Named turns come first, each shown by rows before and after it. Which turns, in which order, take the first row of each pair that follows to the second? Write the first one first, as in the answered first pair.
Y:
[-0.44 -0.64  0.19  0.18  0.83 -0.74 -0.40 -0.67  0.66  0.29  0.64  0.20
  0.35  0.08  0.55 -0.49 -0.17 -0.86 -1.14 -0.11 -0.13  0.48 -0.36 -0.46
 -0.04 -0.05  0.07 -0.08 -0.87 -0.15  0.69 -0.31  0.05] -> [-0.71 -0.45  0.31 -0.53  0.19 -0.11  0.22 -0.69 -0.10  0.61  0.32 -0.82
  0.16 -0.42  0.36 -0.80 -1.00 -0.99 -0.78 -0.40  0.24  0.04 -0.11  0.24
  0.21 -0.28  0.48 -0.03  0.04 -0.12  0.70  0.53  0.80]
[ 1.74  0.27  1.27 -0.42 -0.82  0.27  1.43  0.96  1.22 -0.56 -2.67 -1.45
 -1.34  0.70 -2.19  0.89  1.12  1.48  1.91  0.17 -0.53 -1.75  0.60  1.06
 -0.78 -0.74  1.75  0.39  1.19  0.91 -1.58  1.01  0.29] -> [ 0.73 -0.54 -1.01  1.03  0.70 -2.16 -1.13  0.52  2.26 -0.08 -1.32  1.20
  0.94  1.56 -0.98  1.48  1.96  1.58  0.67  0.43 -1.21  0.33  0.38 -2.02
 -2.21  0.16 -0.25  0.65 -0.99  0.56 -1.74 -1.03 -0.65]
[-0.50 -1.08 -0.04  0.34 -1.66  0.20 -1.33  0.50 -0.11 -0.79  0.67  0.60
  0.78 -0.10  1.27 -0.89 -1.01  0.20 -0.81 -0.10  2.31  1.27  0.07  0.21
  0.41  0.24  0.00 -0.11 -0.26 -0.40  0.61 -0.55  1.71] -> [-0.08 -0.98  0.82  0.30 -2.05  0.79 -0.66  0.97 -0.08 -1.09  0.18  0.05
  0.14 -0.30  0.83 -0.95 -1.11  0.39 -0.45 -0.14  2.36  0.81 -0.02  0.94
  0.77  0.02  0.59 -0.22 -0.02 -0.18  0.45 -0.13  1.67]
[-0.32 -1.90 -0.27  1.16  0.33 -0.66 -1.18  0.02  1.37 -0.59  1.87  1.40
  1.83  0.15  0.62 -0.56  0.11  0.18 -0.24  0.34  0.04 -0.20 -0.78  0.04
 -0.11  0.68 -0.78  0.74 -0.86 -0.70 -1.37 -0.36  0.14] -> [-0.97 -1.21 -0.83 -0.47 -0.30  0.37 -0.46 -0.53 -0.51 -0.17  1.49 -0.23
  1.26 -0.74  0.65 -1.18 -1.40 -0.17  0.18 -0.43  0.72 -0.53 -0.10  0.99
  0.41  0.78 -0.35  1.14  1.03 -0.73 -1.06  1.29  1.39]
R:
[ 0.08  0.88 -1.46  0.76 -0.19 -1.10  0.80  0.56  0.76  0.79 -0.66  1.10
  0.28  0.64 -1.40  0.85  1.32  0.41  0.08 -0.01  0.24 -0.94 -0.25 -0.17
 -3.49 -0.07  0.18  0.77  1.83  0.64 -1.81 -0.92 -0.65] -> [ 0.53  0.82 -0.39  1.45 -0.14 -0.70  1.02  1.14  1.41  0.09 -0.36  1.61
 -0.35  0.92 -1.63  1.07  1.61  0.30 -0.15  0.32  0.12 -1.20 -0.62  0.40
 -2.79 -0.56  0.53  0.20  0.85  0.58 -1.30 -1.69 -1.32]
[-1.20  2.16  1.19  0.31  0.66  1.93  2.37  0.16  2.00 -1.79  1.68  0.74
 -0.96 -0.65 -0.85 -2.41 -0.01 -1.04 -2.06  2.04  1.12 -1.53 -0.74  3.05
  1.91  1.27  1.33  0.11 -0.69 -0.42  0.41 -0.79 -1.40] -> [-2.21  2.39 -0.23 -0.58  0.58  1.91  2.11 -0.70  0.60 -0.95  2.36  0.29
 -0.42 -1.13 -0.11 -2.71 -1.09 -1.39 -2.33  1.37  1.60 -1.05 -0.16  2.92
  2.14  1.57  0.76  0.45  0.18 -0.71  0.75 -0.13 -0.53]
[ 1.10  0.09  1.31  1.15 -0.63 -1.92  0.43 -1.07  0.30  0.51  0.69  0.73
 -0.77  0.57  0.58  0.06 -0.55 -0.42 -0.43  0.68 -0.36 -1.76 -1.20  1.58
  1.04 -0.89  0.83 -1.45 -2.33  0.79  0.44  0.08 -0.69] -> [ 0.40  0.37  0.66  0.72 -0.61 -1.70  0.15 -1.56 -0.58  0.90  1.43  0.61
 -0.60  0.15  1.04 -0.33 -1.30 -0.76 -0.62  0.40 -0.06 -1.44 -1.11  1.76
  1.51 -0.66  0.47 -1.30 -2.13  0.55  1.04  0.28 -0.27]
[-1.39 -0.37 -1.73  1.24  1.66  1.36 -2.97  2.08  0.72 -1.20  0.38 -0.27
 -1.06 -0.18  2.64  0.07  1.91  0.32 -1.88  1.47 -2.20  1.83 -0.44 -2.21
 -0.80  0.01 -3.12 -0.74 -0.79 -1.96 -1.40  1.65  1.17] -> [-1.27 -0.54 -1.63  1.34  1.79  1.26 -2.83  2.20  0.83 -1.36  0.33 -0.20
 -1.08 -0.15  2.53  0.11  2.00  0.62 -1.87  1.39 -2.21  1.90 -0.49 -2.18
 -0.83 -0.07 -3.14 -0.78 -0.86 -2.05 -1.46  1.70  1.04]
V:
[ 0.70  0.29  2.30  0.26  0.50  1.61  0.65  0.64 -0.90  0.55  1.09  0.76
 -0.63  0.36  0.49 -0.65 -1.55 -0.09 -0.07 -1.19  1.55 -1.13 -1.96  1.89
  2.27 -0.39  0.78 -0.98 -0.31  0.25  1.67 -1.42 -0.74] -> [ 0.75  0.06 -0.76 -1.18  0.55 -0.75  0.37 -0.60 -1.80  2.06 -1.75 -0.43
  1.04  0.46 -0.24  0.45 -0.83  1.39  1.27 -1.57  0.17 -0.21 -0.35 -1.05
 -1.46  1.44  0.34  1.44  2.96  1.16 -0.91  0.23  0.46]
[-0.79  0.39  0.11 -0.33 -0.47 -0.22  1.72  0.56 -0.58  1.21 -1.51 -1.62
 -0.29 -0.82 -0.44  3.34  0.00  0.31  0.00  0.35 -1.51  0.10 -0.10  0.31
 -0.07  1.23  1.51  0.90  3.18 -0.17 -0.13  2.22  0.06] -> [-1.69 -0.15 -0.51  1.76  0.86 -1.37 -0.53  0.61  0.66  0.83  1.38  1.37
  1.00 -0.14  1.27  3.21  0.41 -0.53 -1.78  0.97 -1.37  1.64 -1.02 -0.87
  0.84  0.97 -0.23  0.07 -0.54 -0.98  1.22 -0.33 -1.45]
[-0.65  0.50 -1.57  0.60  0.42  0.11  1.18 -0.36 -0.83  1.09 -1.42  2.10
  0.37 -0.48  0.99 -0.84 -1.04 -0.32 -0.64  0.20 -0.05 -0.24 -1.11 -0.80
  0.36 -0.30 -0.45  0.06 -0.88 -0.93  0.08 -0.13  0.19] -> [-0.46  0.71 -0.84  0.42  0.02  0.96  2.06 -0.12 -1.16  0.81 -1.70  1.24
 -0.24 -0.81  0.60 -0.92 -1.28 -0.33 -0.36  0.18  0.24 -0.93 -1.15  0.12
  0.82 -0.66  0.02  0.15 -0.13 -0.98  0.09  0.39  0.49]
[-0.92  1.86 -1.12  0.38 -0.19 -1.65  0.47 -1.31  0.86 -0.40  0.97  0.64
  1.36 -1.04 -0.65  0.40  0.30  1.96 -0.55 -1.78 -2.11 -0.77  0.33 -1.07
 -1.74  0.94 -1.35 -0.07  1.74 -1.66 -0.25 -0.76 -2.00] -> [-0.50  2.26  1.17  0.68 -0.71  0.18  1.53 -0.57  1.15 -1.46  1.89  0.49
 -0.25 -1.33 -0.69 -0.11 -0.24  1.30 -0.95 -1.56 -1.37 -1.76 -0.34  1.35
  0.53 -0.27 -0.44 -1.24  0.57 -2.07  1.10 -1.09 -2.30]
Pairs:
(two turns a pair)
[ 0.28 -0.05 -0.70  0.53  0.15  0.42 -1.74 -0.68  0.27  0.10  0.99 -0.04
  0.76 -0.29  0.73  0.45  0.81 -0.69  0.35 -0.91 -0.69 -1.20 -0.24 -0.63
 -1.05  2.30  1.67  0.48 -1.81 -0.03 -0.41  2.69 -0.26] -> [ 0.06  0.05 -0.33  0.59  0.10  1.15 -1.54 -0.45 -0.02 -0.11  1.36 -0.33
  0.23 -0.63  0.87 -0.07  0.23 -1.07  0.17 -0.95 -0.27 -1.59 -0.31  0.44
 -0.05  2.02  1.87  0.03 -2.06 -0.25  0.17  2.81 -0.08] -> V, R
[ 0.16 -0.30 -0.92 -0.69  0.01 -0.43  0.23 -0.05 -0.77  0.41 -0.84 -0.44
  0.01 -0.01 -0.39  0.54  0.57  0.44  1.29 -0.05 -0.12 -0.06  0.63 -0.53
 -0.97  0.66  0.47  0.82  0.94  0.91 -0.66  1.33  0.54] -> [-0.74 -0.29 -0.97  0.37  0.58 -0.18 -0.83  0.10 -0.49 -0.01  1.63  1.35
  0.15  0.09  0.98  0.04  0.12 -0.44 -0.09  0.03  0.34  0.55  0.02 -0.26
  0.83  0.10 -0.52 -0.25 -1.52  0.19  0.92 -0.33 -0.44] -> V, R
[-0.77 -0.57 -1.50 -0.45  1.13 -0.38 -1.13 -0.31 -0.13  0.54 -0.12  0.60
  1.29 -0.04  0.89  0.69 -0.60  0.54  1.12 -0.18 -0.09  0.06  0.44 -2.10
 -1.48 -0.10 -0.13  0.49  0.28 -0.37 -0.51  0.62  0.84] -> [-0.74 -0.16  0.18  0.24  0.92  1.03 -0.94  0.31  0.10 -0.48  1.69  1.17
  0.18 -0.24  1.36 -0.12 -1.22 -0.34  0.14 -0.02  0.73 -0.48 -0.48 -0.24
  0.92 -1.09  0.03 -0.86 -1.54 -0.89  1.16 -0.43  0.17] -> V, Y
[-1.47 -0.03 -0.60  1.70  2.40 -1.74 -1.16 -0.50  1.97  0.33 -0.71  1.27
  2.23  1.04 -1.45  1.31  1.13  1.13  0.18 -0.67 -0.33  1.80  1.64 -1.86
  0.03 -0.28 -2.40  0.18 -3.56 -0.73  0.32 -2.28 -1.98] -> [-1.01  1.11  2.59 -0.17  0.21  2.36  2.08 -0.01  0.15 -0.29 -1.28 -2.16
 -1.12 -0.74 -2.41 -0.17 -1.17  0.28  1.02 -1.32  1.43 -1.07  1.46  3.16
  3.49 -1.73  0.22 -0.84 -1.24 -0.73  1.79  0.07 -0.59] -> V, R
[ 0.16 -0.67 -0.71 -0.63 -0.36 -1.08  0.03 -0.50  0.13 -0.25 -1.26 -0.09
 -0.29 -0.12  0.88  0.75  0.55 -0.70  0.69  0.09 -0.37  0.38 -0.35 -0.47
 -0.93  0.02  0.13 -0.07  0.92 -0.30 -0.49 -0.06 -0.05] -> [ 0.57 -0.56  0.37  0.00 -0.39 -0.67  0.15  0.10  0.70 -0.77 -0.72  0.52
 -0.76  0.19  0.86  0.46  0.73 -0.95  0.32  0.30 -0.26  0.28 -0.83  0.13
 -0.14 -0.53  0.37 -0.84 -0.25 -0.43  0.00 -0.72 -0.61] -> R, V
[-0.69  0.54 -2.04 -1.02  0.17  0.33 -1.28 -1.18 -1.09  0.87  1.36 -0.30
  0.35 -0.88  1.12 -0.50 -2.92 -0.63 -0.18 -0.81  1.45  0.78  1.30  0.23
  0.65  0.40 -0.83  0.71  0.54 -0.21  0.14 -0.68  0.86] -> [ 0.68  0.70  0.81 -0.85 -0.79  1.87  0.48 -0.11 -0.40 -0.26  0.27 -1.09
 -1.64 -0.95  0.00 -0.67 -2.48 -0.64  0.35 -0.37  1.54 -0.75  0.93  2.34
  1.61 -0.65  0.81 -0.06  0.53  0.15  0.13 -0.54  0.59] -> Y, R
[-1.53  0.34 -0.97 -0.64 -0.19  1.27  0.22 -0.50 -1.76  0.77  1.24 -1.26
 -0.14 -1.04  1.09 -0.37 -2.28  0.12 -0.08 -0.60  0.45  0.06  1.07  1.23
  1.05 -0.50 -0.14  0.24  0.71 -0.64  1.14  0.79  1.32] -> [ 0.07 -0.44 -0.80 -0.14  0.09 -0.74  0.35 -0.04  0.32  0.42 -1.91 -0.87
  0.68  0.33 -0.49  1.06  0.66  1.76  1.06  0.28 -1.30  0.17  1.27 -1.08
 -2.35  0.35  0.09  1.12  1.35  0.44 -1.54  0.58  0.64] -> Y, V
[ 2.92  0.03  0.78 -0.14 -0.43  1.05 -0.73 -1.40  1.79 -1.77  0.05 -0.84
  0.76 -0.15  0.51  0.86  0.32  0.98  0.79 -0.34 -1.29  1.00  0.43 -0.77
 -1.41  0.92  0.73 -0.70  0.37 -0.45 -2.15 -0.25 -1.20] -> [ 3.11  0.13  1.29 -0.19 -0.64  1.71 -0.39 -1.10  1.76 -1.90 -0.04 -1.19
  0.31 -0.26  0.30  0.86  0.17  0.87  1.01 -0.33 -1.10  0.77  0.43 -0.20
 -0.97  0.71  1.20 -0.76  0.53 -0.50 -1.97 -0.03 -1.06] -> V, V
[-0.65 -0.23  0.06  2.34  0.34 -1.30 -3.16  1.25  1.04 -0.63  0.47  0.03
  0.51 -0.65  0.89  1.26 -1.01 -0.51 -0.71 -1.01 -0.40 -0.15 -0.32 -0.79
 -0.82  0.24 -1.19  0.12  0.11 -0.72 -0.05 -1.87  0.81] -> [-0.50 -0.21 -0.44  1.55 -0.02 -1.53 -2.65  1.07  0.54 -0.17 -0.82 -1.03
  0.45 -0.69  0.43  1.42 -1.01 -0.08 -0.02 -1.30 -0.69 -0.25  0.26 -0.95
 -1.69  0.49 -0.95  0.69  1.81 -0.26 -0.86 -0.86  1.36] -> V, V
[-0.99  1.41  1.47  0.19 -2.33 -0.32 -1.63  2.20  2.32 -0.02  1.87 -0.80
 -0.21  0.64  1.59 -0.24  0.73 -0.60 -1.86  0.34  3.59 -0.33 -0.75  1.89
  2.51 -1.11  1.23 -3.28 -0.81  0.08  1.86 -2.87 -2.28] -> [-1.27  2.04 -0.53 -2.97 -3.28 -0.13 -0.34  1.09 -0.32  1.58 -0.59 -4.13
 -0.01 -0.60  0.80 -0.19 -0.66  0.07 -0.14 -0.76  3.45 -0.76  1.02  1.78
  0.73 -0.01  1.91 -1.43  4.04  0.70  0.35  0.54  0.14] -> Y, V
[-0.29 -0.45 -0.41  0.78 -0.34  0.44  0.42 -1.06 -0.02 -2.57 -0.29  0.01
  0.29 -1.38 -1.40 -0.11  2.82  1.07 -0.83  2.61 -0.02  0.82 -0.81  0.05
 -2.40 -0.15 -0.08 -2.58 -1.16  0.49 -1.33 -2.67 -1.69] -> [-0.21 -0.13 -0.13 -0.56 -1.01  1.31  1.65 -1.33 -0.93 -2.26 -1.39 -1.86
 -0.40 -2.00 -1.98 -0.43  1.94  1.28  0.08  2.25  0.27  0.09 -0.30  1.18
 -2.42 -0.07  0.88 -2.28  0.93  0.90 -1.66 -1.01 -0.60] -> R, V
[ 0.59 -0.71 -0.28  0.23  0.77 -1.67 -0.08 -0.14  0.46 -0.05 -0.06 -0.14
  1.13  0.82 -0.12  0.43  0.79  0.02  0.12  0.46 -0.31  1.11  0.02 -1.60
 -1.09 -0.03 -0.85  0.20 -0.33 -0.27 -0.33  0.15 -0.31] -> [-0.19 -0.18 -0.94 -0.87  0.30 -0.93  0.36 -0.68 -1.04  0.53  0.25 -1.29
  1.16 -0.06  0.11  0.08 -0.48 -0.35  0.29 -0.18  0.20  0.86  0.33 -0.89
 -0.41  0.16 -0.74  0.37  0.92 -0.42  0.05  1.33  0.68] -> R, Y
[ 0.84  0.71  1.36  1.21  0.31 -0.77  2.03  1.80  0.58 -0.67 -2.54 -0.04
 -1.22  2.24  0.60  0.80  0.21 -0.77  0.63  0.50  0.27  0.39  0.12 -0.79
 -0.59  2.36 -0.60 -0.66 -0.29  0.80 -1.38  1.19 -0.84] -> [ 0.13  0.98  1.60  1.52  0.36  0.26  1.77  1.79 -0.02 -0.85 -0.49  0.54
 -1.45  1.83  1.54  0.07 -1.04 -1.65 -0.23  0.38  1.02  0.47 -0.31  0.50
  1.39  1.64 -0.90 -1.56 -1.57  0.26  0.31  0.55 -0.90] -> Y, V
[ 1.16 -0.28  1.24 -0.14 -1.22  1.12  1.33  0.41  0.23 -0.58 -2.16 -1.26
  0.09 -1.64 -1.03  0.99  1.50  0.05  0.89  0.04 -0.33 -0.49 -1.19  0.55
 -0.26  0.08  1.03  0.65  0.97 -0.24 -0.56  0.87  0.13] -> [-0.57 -0.20 -1.54 -0.83 -0.65  0.25 -0.06 -0.90 -1.47  0.61 -0.65 -1.01
  1.57 -2.06  0.28  0.78  0.17 -0.21  0.29 -0.61  0.11  0.96 -0.52 -0.84
 -0.47  0.74 -0.54  1.02  1.39 -0.73 -0.01  1.25  0.96] -> V, Y
[ 0.44  0.54  2.26  0.30 -1.08  2.32  0.59  0.09  0.04 -0.28  1.32 -0.39
 -1.71 -0.59  0.29 -1.63 -1.19 -0.66 -0.63 -0.02  1.45 -1.15 -0.61  3.13
  2.64 -1.04  1.04 -0.88 -1.04 -0.92  1.69 -0.41 -0.19] -> [-1.54  0.66 -1.56 -0.25 -0.34  0.62 -1.38 -1.43 -1.45  1.30  2.62  0.46
  0.58 -0.84  1.75 -1.71 -2.19 -0.98 -1.37 -0.75  1.47  0.86  0.28  0.72
  1.67  0.16 -0.88 -0.11 -0.78 -1.46  1.89 -0.14  0.46] -> Y, Y
[ 0.32  1.60  0.44  0.78 -0.81 -0.80 -0.93  0.21  0.40 -1.01 -1.51  0.74
 -1.16  1.33  0.30  0.88  1.78  0.41  0.16  1.08 -0.16  0.18 -1.14 -1.00
 -1.03  0.47 -0.19 -0.31  0.00 -0.15  0.74 -1.27 -0.31] -> [-0.22  1.86 -0.99 -0.17 -0.79 -1.19 -1.22 -0.40 -0.55 -0.33 -1.61  0.33
 -0.50  1.04  0.46  0.81  1.13  0.43  0.32  0.67 -0.08  0.45 -0.56 -1.62
 -1.58  1.20 -0.60  0.25  1.33 -0.11  0.47 -0.44  0.51] -> Y, R
[-1.29 -0.29 -0.37 -0.55 -0.25  1.60  0.24 -0.52 -1.45  0.34  0.78 -0.60
  0.19 -1.17  0.54 -1.35 -1.29 -0.23 -0.39 -0.61  1.03  0.13 -0.28  1.04
  0.60  0.11  0.00 -0.68  0.48 -0.22  1.04  0.43  0.62] -> [ 0.32 -0.76  1.85  0.48 -0.38  1.59  1.21  0.69  0.50 -0.83 -0.75 -0.51
 -0.83 -0.39 -0.77 -0.63  0.60  0.60  0.23  0.36  0.18 -0.84 -0.77  1.29
 -0.06 -0.40  1.09 -1.02 -0.20  0.48  0.02 -0.35 -0.32] -> R, Y
[ 2.05  1.18 -0.20  2.12 -0.44 -1.34 -0.57 -0.64 -0.71 -0.61 -0.33  2.68
  0.54 -1.82 -0.73  1.60 -0.23 -0.45 -0.02  1.60  0.98  2.70 -1.22  0.14
 -0.32 -0.14 -1.06  0.87 -2.12 -0.23 -1.96 -2.64 -1.10] -> [ 1.32  1.51 -0.76  1.99 -0.50 -0.98 -0.83 -0.99 -1.39 -0.33  0.70  2.61
  0.56 -2.26 -0.13  1.21 -1.12 -0.85 -0.35  1.36  1.45  2.81 -1.12  0.42
  0.44 -0.24 -1.30  0.65 -2.28 -0.60 -1.27 -2.55 -0.91] -> R, R
[-1.41  0.54 -0.76  0.50  2.99  1.33 -2.16  0.29  0.98 -0.89  1.04 -0.95
  1.74  1.50  0.31  0.75 -0.15 -0.70 -3.11 -0.68 -0.33 -0.29  2.11 -0.86
  0.35 -0.98  0.86 -1.38 -0.30  0.49 -0.42  1.10 -1.51] -> [-1.43  0.61 -1.20  0.37  3.03  1.20 -2.25  0.21  0.75 -0.68  0.51 -1.21
  1.98  1.40  0.25  0.88 -0.17 -0.35 -2.95 -0.85 -0.57 -0.28  2.35 -1.24
 -0.22 -0.74  0.82 -1.13  0.20  0.65 -0.77  1.30 -1.39] -> R, R
[ 0.51  0.10 -1.28 -2.44 -1.06  0.10  1.30 -1.00 -1.69  1.59 -2.00 -2.72
 -0.74 -0.97 -0.42  0.45 -0.92  0.31  1.70 -0.51 -0.20 -0.98  0.67  0.14
 -1.26  0.73  0.91  1.23  3.77  0.91 -1.61  2.19  1.22] -> [-1.11  0.70 -1.63 -1.96 -0.78  1.33  0.36 -1.40 -2.98  1.71  1.81 -1.68
 -0.77 -1.74  1.58 -0.85 -3.03 -1.23 -0.03 -0.98  1.31 -0.36  0.01  1.62
  2.00  0.07 -0.30  0.11  1.60 -0.42  1.25  1.28  1.06] -> V, Y
[-0.81 -1.76  1.45  1.87  0.74 -0.04  0.75 -0.87 -2.18 -1.65 -2.65 -1.24
  1.08 -1.85 -0.56 -0.96  0.22 -0.33 -0.60  2.23  0.32  0.18 -0.30  3.51
  0.07  0.70  1.22  0.59 -1.45  0.08 -0.07  0.40  0.94] -> [-1.02 -2.20  0.45  2.30  1.50 -1.45 -0.29 -1.09 -1.53 -1.39 -2.98 -0.35
  2.24 -1.36 -0.35 -0.47  0.99 -0.01 -0.86  2.37 -0.35  1.02 -0.27  1.67
 -1.28  1.29  0.43  1.07 -1.79  0.15 -0.75 -0.17  0.62] -> V, R
[-0.40  0.73  2.11 -2.12 -0.83 -0.43  0.83 -1.17 -0.35  1.75 -0.51 -1.36
 -0.67  0.05  0.35 -0.82 -0.33 -0.33  0.42 -0.22 -0.93 -0.11  1.78  0.09
  0.52 -0.35 -0.33  1.87  2.75  0.72 -1.72  2.12 -0.91] -> [-0.69  0.24  0.78 -0.70  0.30 -2.37 -0.85 -1.32  0.85  1.69  0.37  0.92
  0.78  1.02  0.98 -0.21  0.67 -0.16 -0.30  0.28 -1.59  1.23  1.37 -1.99
 -0.50  0.12 -1.63  1.79  0.64  0.59 -1.90  0.35 -1.98] -> Y, Y
